In the rows, zero is written as 128.
A: rows in 4 groups, each row roughly a mix of its group's directions:
A (128 x 19):
[[160 118 192  99 161  89 128 115 133  99  82 142 148  92 177 106 149 140
  137]
 [171 120 128 126 184 151 125 135 140  55  82 130 141 135 181 153 131 113
  139]
 [103  90 152  84  91  84 143 101 150 158 167 136 159  83 127  92 140 159
  134]
 [176 178 156 181  97 108 115 127 135 168 138  97 173 107 107 102 107 106
  135]
 [ 73 127  86 160 139 182 180 117 128 137 152 133 126  73 129 154 135 155
  110]
 [183 105 100 147  81 125  56 131 110 148 152 114 108 116  86 101 150 114
  135]
 [105 148 119 187 103 162 166 118 112 162 168 135 101  75 134 114 160 128
   88]
 [134  88  84 146 155 166 176 146 152  74 119 134 127 102 180 168 124 130
  123]
 [138 141 155 103 199 132 134 125 136  72  67 133 152 138 171 154 124 132
  144]
 [152 129 187  83 154  74  95 109 141 109  99 139 155 104 162  95 144 149
  149]
 [ 67 145  99 129 176 171 182 121 145 111 121 128 154 111 141 178 112 154
  128]
 [129  73 140 101 129 131 116 124 110  91 136 170  63 129 172  97 174 132
  108]
 [153 104 116 152  60 139 117 110 119 166 187 115 129 100  96  93 162 108
  112]
 [154 132 185  96 124 107  56  97 104 125 129 141 122 145 116  71 161 122
  137]
 [ 53  89 107  84 128 142 147 113 129 120 167 164  88 127 143 124 153 163
  111]
 [165 143 134 179 124 152 159 141 113 146  93  93 170 138  81 154  81  95
  140]
 [134 134 165 103 117  86  47 107 124 144 145 140 133 118 105  70 124 157
  155]
 [145  66 100  70 144 124 122 144 111  98  77 126 104 167 115 170 147 117
  137]
 [206 137 146 159  88 116 108 129 119 154 120  90 166 130  89 114 125  82
  136]
 [110 111  97 178  79 152 191 139 145 151 187 128 121 104 138 124 117 119
  100]
 [100 135 110 164 156 174 211 143 128 117 104 123 138 128 137 179  97 121
  115]
 [144  91 109 158  53 119 143 147 133 153 188 134  89 129 132  96 132 106
  102]
 [122 154 143 127 164 123 125 153 156  76 120 148 118 196 182 130  78 119
  136]
 [149  82  98 126 172 149 158 151 136  70  79 134 121 112 170 173 124 132
  135]
 [145 136 160  86 146 113  47  96 132  96 141 144 129 134 153  82 168 136
  140]
 [119 157 168 141 151 155  99 125  80 130  97 136 109 193  77 117  90 114
  140]
 [151 134 146  89 184 115  97 138 135  73  71 132 136 176 154 148 113 123
  153]
 [134 155 185  85 117  92  69  92 117 150 137 127 148 147 103  80 153 126
  139]
 [178 154 187 126 114  87  95 129 137 131 118 116 163 174 120  92  92  99
  149]
 [126 113 147 125  86 132 133  91  99 187 144 109 158  84  62 107 158 129
  125]
 [125 115 160  89 102  72  70 120 114 163 132 136 123 138  82  84 112 154
  155]
 [115 134 125 149  69 123 139 106 126 189 186 117 137  81  99  97 156 131
  108]
 [107 141 168 114 130 168 102  95  83 136 131 131 130 193  64 106 120 107
  133]
 [112  48 150  61 112 114 182 104 125 130 119 133 151 114 119 131 154 134
  127]
 [108 118  76 175 122 148 198 166 135 143 122 119 117 109 124 177  88 133
  118]
 [136 177 150 175 175 160 164 145 129  90  93 133 125 155 174 148 101 103
  116]
 [164  90  91 151 152 156  88 157 111  74 107 151  65 126 155 134 131 130
  132]
 [141 137 171 129  89 102  87 112  91 183 132 122 125 134  61  83 127 125
  136]
 [187 160 162 164  91 108 117 123 126 166 128  92 177 123  94 105 115  93
  135]
 [108 122 122 136  73 132 132 105 113 194 172 109 149 106  57 110 131 132
  126]
 [161  85  77 162 143 173 158 148 146  76 123 126 127  97 171 161 128 118
  124]
 [114 151 169  92 177  99 123 139 143  93  86 142 142 182 153 134  80 138
  153]
 [100 165 140 169  96  83 171 157 123 196 131 130  99 104 119 121 100 144
  108]
 [116 163 106 175 139 147 197 149 148 142 113 102 166 119 127 178  84 119
  124]
 [135 185 110 200 126 165 109 143  95 158 122 111 109 142  79 139 102 111
  124]
 [158  94 103 130  63 121  91 116 122 157 181 118 113 103 103  95 175 116
  116]
 [209 108 151 115 110 121  97 125 111 119  97 100 152 167  99 124 143  74
  139]
 [101 165 134 121 177 106 109 139 152  91 123 162  94 119 205 121 131 163
  124]
 [109 176 116 171 114 122 170 145 132 185 121  98 159 120  85 157  80 129
  130]
 [157 158 176 127 127 124  49  95 103 128 139 139 118 126 123  69 167 123
  129]
 [127 151  81 152 170 165 160 153 145  85 108 124 114 136 179 184 137 114
  110]
 [154 148 162 185 114 192 143  94 111 120 162 124 147 120 134  94 151  85
  104]
 [110 179  62 159 163 145 144 160 156 115 117 112 126 126 155 190 111 135
  124]
 [114  73 164  48 126  94 129 118 141 104 126 146 141 182 132 110 110 132
  148]
 [149 146 157 125 108  90  59 104 116 166 139 124 141  83  96  79 146 151
  145]
 [115 174  89 173 119 143  84 158 122 146 150 124  95 176  92 132  77 126
  136]
 [152 100 115 132  80 151 135 108 117 164 147  89 180 127  53 133 127 100
  137]
 [106  85  75 144  77 140 159 145 148 135 197 140  90 123 147 124 133 126
  102]
 [152 111 179 106 127  90  55 116 116 123 122 149 126 126 114  68 109 151
  161]
 [114 173 139 158 126 150  68 120  85 160 134 130 104 155  62 103 106 132
  138]
 [ 67 163 107 178 141 155 159 155 129 134 148 150  88 144 136 138  71 148
  117]
 [132  69  71 120 147 152 150 153 148  72 123 142  99 123 176 164 134 133
  124]
 [110 123 136 137 131 123 103 132 109 119 146 173  46 104 171  88 164 153
  103]
 [105 186 185 128 102  99 116 103 118 186 151 122 149 142  91  87 122 126
  125]
 [ 96  96 147 101 132  90 130 147 115 119 120 177  49 132 167 103 135 159
  115]
 [128  95 155 110 101 118 138  92  96 176 122 120 149  64  78 108 169 144
  127]
 [115 161 183 143 139 150 102 111  78 148 107 134 123 173  67 101  95 120
  139]
 [123  90 101 112 126  90 173 148 173 114 133 137 129  71 193 145 140 156
  121]
 [101 187 109 190 114 145 114 149 126 159 161 125 112 159  97 122  69 128
  128]
 [142 144 193  92 166  95 130 121 147  85  97 145 144 153 191 110 130 121
  132]
 [122 130  86 172 132 186 196 134 136 114 139 117 130 108 157 170 147 104
   96]
 [161 157 154 123 137 116  27 113 106 122 126 136 107 137 116  84 152 131
  142]
 [ 79 169 162 104 177  90 148 145 139 119  89 153 113 155 164 139  91 158
  134]
 [184 178 163 170  98 101  99 123 135 161 137  99 169 114 113  94 118 103
  135]
 [118  77  68 125 145 185 134 128 113  90 131 141  86 109 141 159 172 133
  113]
 [173 135 158 115 149 134 138 119 120 117  70  93 192 158  98 156 113  92
  150]
 [157 123 171 106 109 110  50  97 102 139 139 133 128 134  94  70 151 126
  143]
 [147 141 150 115 187 127 116 146 133  72  70 136 131 178 159 148  93 120
  149]
 [194 175 176 155 121  98  75 133 131 123 122 121 135 148 147  85 125  96
  133]
 [141 124 118 150 182 168 175 137 139  76  84 124 154 109 168 173 113 124
  132]
 [126 119 169 133 162 112 201 137 123 129  61 129 155  87 143 151 101 145
  134]
 [ 89  89 159 111 115 117 210 108 134 150 135 141 152  72 140 120 136 153
  116]
 [ 75 103 106  98 181 177 157 118 124  78 115 153 109 136 156 162 141 148
  122]
 [177 111  87 130 129 148  56 143  96 114 103 115  95 161  85 145 141 106
  142]
 [143 176 189 113 118  93  78 112 105 159 117 122 133 172  93  90 130 110
  135]
 [193 145 155 171  86 122 121 126 121 160 130  92 172 128  89 107 114  85
  134]
 [166 189 116 200 127 164 115 121 111 149 128  99 140  88 116 135 158 103
  111]
 [137  98 186  81 108  78  87 113 112 146 120 140 133 147  93  78 113 140
  153]
 [146 141 175 106 105 119  66  86 103 148 150 129 131 133 100  72 175 116
  126]
 [123 152 159  97  94  84  64 107 124 164 165 132 123 148 103  75 148 132
  132]
 [149 190 179 145 171 139 115 104 114 129  80 107 186 119 108 131 116 121
  147]
 [124 159  98 150 142 152 142 158 162  88 145 126 122 199 168 154  88  97
  122]
 [104 156  69 130 160 150 164 151 151 104 117 119 112 146 169 195 146 118
  105]
 [132 110 127 112  93  95  82 108 112 178 144 123 129  69  81  97 157 161
  140]
 [168  80 103 143  64 107  93 134 127 154 171 125 106  88 112  92 149 129
  126]
 [ 86 100  82 121 169 174 169 136 116  99 103 143  95 113 143 180 144 148
  116]
 [114 141 159 130 118 156  93  99  72 164 125 126 124 155  44 104 125 122
  135]
 [173 152 199 113 167  98 108 119 118 109  63 125 159 131 141 115 126 119
  148]
 [121 132 159 112 124 144  75 104  76 150 118 129 119 172  51 103 122 121
  143]
 [148 117 182 105 104  89  79 111 107 158 122 126 146 140  74  80 108 133
  156]
 [141 139  96 147 173 156 149 155 143  71 101 134 103 144 192 171 135 111
  113]
 [155 121 173 117 108 100  54 109 104 149 132 133 131 126  84  69 120 138
  154]
 [162  81  74 174  75 150 131 142 139 132 181 122 111  88 132 118 139 116
  115]
 [112 115  76 148 137 139 191 161 158 124 115 111 152 121 131 188  76 136
  137]
 [186 121 112 117 147 104 132 151 170  77 104 116 145 130 200 153 144 105
  129]
 [129 148  79 185 140 160 181 162 137 131 108 105 137 120 124 185  89 118
  124]
 [113  93  81 165 132 169 205 151 139 112 128 128 122 100 150 171 110 129
  113]
 [147 125  86 122 158 137 133 160 161  66 117 130 111 166 192 168 128 108
  122]
 [122 156  75 130 157 131  59 144 133 100 136 145  68 125 164 136 161 150
  123]
 [174  62 106 122 155 124 137 153 125  86  69 132 117  88 153 158 131 139
  143]
 [ 80 173 152 109  99 104 104 107 114 191 160 126 128 152  75 100 128 140
  125]
 [113 114 133 123  59 102 120 111 132 182 195 128 128 110 101  82 143 134
  117]
 [145 106 103 133 146 182 134 118 125  73 138 141  98 125 182 138 190 103
   99]
 [ 75 112  95  81 172 126 125 134 133  96 116 159  81 124 166 155 154 170
  123]
 [141 139 109 132 142 139  64 151  93 121  97 128  86 192  81 140 101 118
  147]
 [148 159 188 140  98 100 151 118 126 173 122 103 182 147  90 107  95 100
  135]
 [157  94 180  72 107 100 134  87 138 129 132 115 189 119 127 101 164 111
  135]
 [ 77 124 114 165 110 180 192 108 118 155 170 133 128  85 116 130 138 137
  100]
 [138 142 135 137 181 183 147 129 109  73  85 134 113 168 158 160 144  95
  113]
 [140 163 183 101 121  98  59  92 116 148 139 127 148 137 104  75 150 129
  141]
 [115 166 156  88 119  95  54 105 111 160 138 127 125 164  84  95 143 134
  140]
 [166 167 165 160  80  93 123 122 127 186 142  99 164 113  96  97 123 105
  126]
 [ 87  90 165  96  99 111 191  96 141 154 160 136 166  92 128 104 134 147
  122]
 [ 99 154  99 187 100 160 181 125 132 170 169 114 138  83 116 139 128 128
  102]
 [172 181 172 163  96  86 104 129 137 168 138 107 162 123 115  88 108 109
  135]
 [107 104  58 153 132 185 166 143 150  93 161 131 112 128 159 166 126 123
  111]
 [ 81 140 101 155 176 184 185 127 124 110 111 136 126  96 146 173 124 149
  116]
 [149 101 108 162  73 168 133 104 115 155 182 111 138  92  95 107 165 104
  109]]

the two rows of each list that fit no group, in list order (the others fit one group, some only roughly):
    K694: [131 147 153 119 114 136  57 108  95 147 140 125 125 182  62  94 117 115
 145]
    K589: [153 162 127 133 139 118  92 148 159  80 148 142 100 183 198 114 132 101
 117]
    K800: [ 99 166  73 152 108 140 163 135 144 176 148  90 160 118  89 176 117 126
 121]
    K737: [176 126 139  94 154 104  40 113 119 106  94 123 140 111 120 114 157 141
 159]
    K944: [115 164 155  96 107 106  71 113 108 158 145 126 116 198  83  99 134 112
 130]
    K583: [102 167 119 153 178 179 176 129 123 115  90 112 160 140 119 183 101 121
 129]
    K496: [ 48 134 104 123 113 143 185 139 133 148 166 144  95 170 127 145 108 133
 102]
    K445: [157 138 155 155  75 128 147 108 130 174 157  95 187 119  85 105 118  96
 128]
    K72: [142  93 160  73 104 112  72  96 110 123 150 143 113 152 115  78 175 119
 128]
    K4: [155 134 113 193 115 195 144 107 106 135 147 112 138  75 116 127 165 103
 106]
    K17: [170  82 151  95 104  95  79 135 101 136 101 124 120 167  75 106 110 117
 156]
    K834: [113 123  91 177 132 200 170 112 115 126 149 125 125  72 131 148 161 127
 101]
    K626: [104 105  72 150 146 188 160 133 113 107 131 140  83 100 148 165 165 133
 100]
    K382: [175 159 174 108 155  62  90 140 141 117  75 124 144 126 159 117 124 131
 149]
    K302: [162 164 188 145  92  79 121 129 127 173 125 110 161 144 101  91  98 106
 136]
 => K589, K382
    K183: [156 118 156 104 144 106  42 117 118  96 125 156  97 127 149  78 150 145
 144]
    K105: [ 60 151 117 160 148 158 180 120 130 141 148 148 115  72 151 137 128 168
 107]
    K360: [126 129 163  76 108  41 102 142 139 159 114 128 132 159 110 107 100 143
 150]
    K479: [146 141 175 154 111 144  75 110  76 149 132 138 104 151  75  75 123 113
 132]
    K413: [141  76  98 126 143 143 161 143 162  68 136 145 119 105 203 143 138 130
 120]
    K921: [ 91 139 102 111 175 170 152 138 136  77 116 139 111 190 159 172 119 116
 120]
    K416: [163 114  88 135 133 117 170 151 166 102 115 113 138  87 194 168 160 117
 112]
    K383: [ 94 102 131 111  90  90 105 118 123 178 163 142 117  86  90  88 118 177
 141]
    K750: [112 137 106 126 192 166 145 131 111 105  62 117 145 126 108 191 112 141
 145]
    K367: [ 76 176 142 125 164 119 167 150 123 142  87 130 124 176 116 164  75 137
 132]
 => K479, K367
    K799: [202 101 157 113 137  93  72 122 126 104  93 126 144  89 143 101 150 132
 153]
    K145: [118 131 197 115 115  69 106 128 117 158 121 150 121 134 110  72  85 155
 148]
    K296: [103 144 155 108 103  94  77 114  96 172 148 148  78 131  99  80 158 147
 118]
    K844: [144 139  76 157 120 183 163 128 128 134 128  85 161 137  98 184 141  86
 115]
    K547: [ 62 177 149 156 158 156 191 110 131 142 135 141 142  94 149 135 121 153
 109]
    K703: [105  65  81  81 127 125 114 153 112 115 113 143  74 172 102 156 119 141
 137]
    K960: [173 176 142 192  84 111 145 145 147 157 158 108 137 123 151 106 124  87
 104]
    K444: [199  95 115 142 128 173  97 122 103  86 114 119 113 139 131 130 175  81
 120]
    K34: [121 138 172 137 103 110 136  90 122 175 151 125 162  54 112  85 152 150
 124]
    K548: [ 87 161 113 151 171 167 181 132 113 138  85 115 148 120 102 185 100 139
 130]
    K290: [149 105 123 165  94 172 190 114 122 150 140  96 179 108  90 143 122  93
 120]
    K334: [171 128 159 139  68  83 140 119 153 163 165 110 165  98 140  87 144 106
 118]
    K15: [ 83 126 137 109  79  98 135 103 138 182 189 134 134  94 112  90 147 155
 116]
 => K960, K334
    K330: [155  99  96 156 150 141 137 163 157  65 127 148 100 118 202 139 111 129
 126]
    K674: [168 174 141 143 131  90  33 129 131 136 130 126 124 108 129  90 131 143
 149]
    K881: [ 89 140 114 137 187 149 177 152 125 103  76 140 114 131 149 180  94 150
 130]
    K557: [104 121  46 143 122 126  85 167 130 137 146 136  68 126 112 150 108 162
 135]
    K331: [130  80 101 105 177 165 161 130 128  72  83 132 134 114 154 178 142 133
 134]
    K407: [133 137 177  81 178  88 105 124 107 119  50 135 135 131 122 134 125 150
 153]
    K192: [174 109 137 105 180 111  88 130 127  84  63 129 142  94 149 140 137 148
 160]
    K971: [138 118 103 119  71 110  69 127 139 144 199 131  97 151 123  87 153 117
 118]
    K571: [136 104 175  74 150  95 120 113 156  79 125 153 142 134 193  98 143 136
 136]
    K702: [148 163 106 158 109 150 136 125 122 167 123  78 180 139  63 160 113  96
 135]
 => K330, K331
    K785: [180 129 106 146 175 161 112 149 122  70  75 119 120 148 153 167 129 101
 135]
    K26: [108  83  75 151  78 141 157 155 109 167 154 128  82 128  84 143 114 129
 113]
    K131: [132 100 142  97  82 114 101  94 104 178 148 113 151 109  58 100 156 132
 137]
    K723: [135  87  92 127  60 111  95 137 125 158 187 132  85 129 104  98 146 126
 118]
    K682: [193 110 158 110 101  85  59 126 130 116 136 132 118 138 141  77 152 111
 137]
    K203: [157 130 150  69 167 114  73 113 140  75 102 130 146 170 156 125 151 118
 148]
    K52: [113 144 151 111 192 120 115 145 108 104  54 142 114 159 123 152  85 150
 154]
    K938: [ 88  78 100 131 153 170 173 123 106 116 113 150  99  70 133 153 148 163
 117]
    K35: [124 149 156 147  88 121 132  91 133 177 177 118 166  70 113  85 152 135
 118]
    K685: [108 115  92 169  96 176 162 108 125 155 181 121 135  67 112 127 154 133
 106]
    K224: [ 90 158  98 153 117 145 204 133 145 167 139 100 164 115 111 175 113 123
 113]
 => K52, K938
    K791: [ 88 121 103 135 123 158 190 151 146 114 147 131 124 195 134 160  78 107
 117]
    K313: [175 142 195 129  88  98 116 117 116 153 130 114 150 167 106  84 127  82
 126]
    K588: [147 126  97 190 103 180 125 120 108 135 166 128  95  81 132 114 173 113
  97]
    K12: [100 143 166  94 189 123 150 133 131  89  76 145 137 175 153 148  91 137
 143]
    K231: [156 166 183 109 160 106  93  94 145 112 110 120 191  98 150 103 143 136
 150]
    K527: [158 146 139 138 192 162 139 131 129  71  69 121 156 140 158 163 119 110
 140]
    K973: [ 65 134  91 146  91 158 173 124 139 160 197 131 115 136 118 132 125 130
  99]
    K129: [201 145 162 150  86 108  91 122 126 147 139 100 160 145 105  91 130  83
 134]
    K138: [121 140 123 138  62 118 128 107 144 175 206 116 139 112 118  93 160 115
 104]
    K655: [152 125 106 140 190 169 135 136 120  81  63 116 147 117 134 181 119 126
 146]
    K119: [212 148 148 163 110 112  84 136 131 131 114  97 167 134 108 110 106  93
 150]
    K516: [176 175 150 190 122 153 142 120 128 141 121  92 188 117 110 128 108  90
 131]
    K503: [168 123 183  95 100  93  75  99 119 135 142 130 136 136 125  70 169 110
 129]
 => K138, K503
    K532: [118 160 160 144 106  72 103 128 153 165 161 136 146  89 134  77  92 165
 144]
    K863: [ 57 152 136 145 111 138 175 107 132 165 181 147 116  92 140 108 141 154
  98]
    K214: [116 124 208  89 137  72 118 118 124 126 113 162 118 135 153  75 118 151
 137]
    K428: [137 100  99 165 145 188 191 142 130  85 120 132 115 122 168 163 133 104
 105]
    K362: [135 167 161 141 101 139 109  78 130 158 178 113 174  95 115  84 168 117
 118]
    K221: [193 107  95 119 148 113  83 163 118  95  70 117  98 144 135 161 142 111
 140]
    K137: [118 139 126 126 144 112  51 133 117 113 141 166  60 116 154  89 147 164
 130]
    K587: [166 137 123 124 190 154  90 128 111  83  59 115 147 136 118 163 126 123
 156]
    K256: [ 62 152 110 146 101 153 189 132 135 157 179 133 110 164 126 139 115 117
  94]
    K504: [ 64 137  79 136 167 190 162 123 125 108 136 140 107 119 140 171 139 149
 112]
    K814: [149 177 163 117 115 115  51 107 117 139 149 121 131 178 104  86 143 103
 133]
    K159: [181  55  96 132 125 160 133 131 123  82 121 130 110  94 157 138 172 110
 119]
 => K504, K159
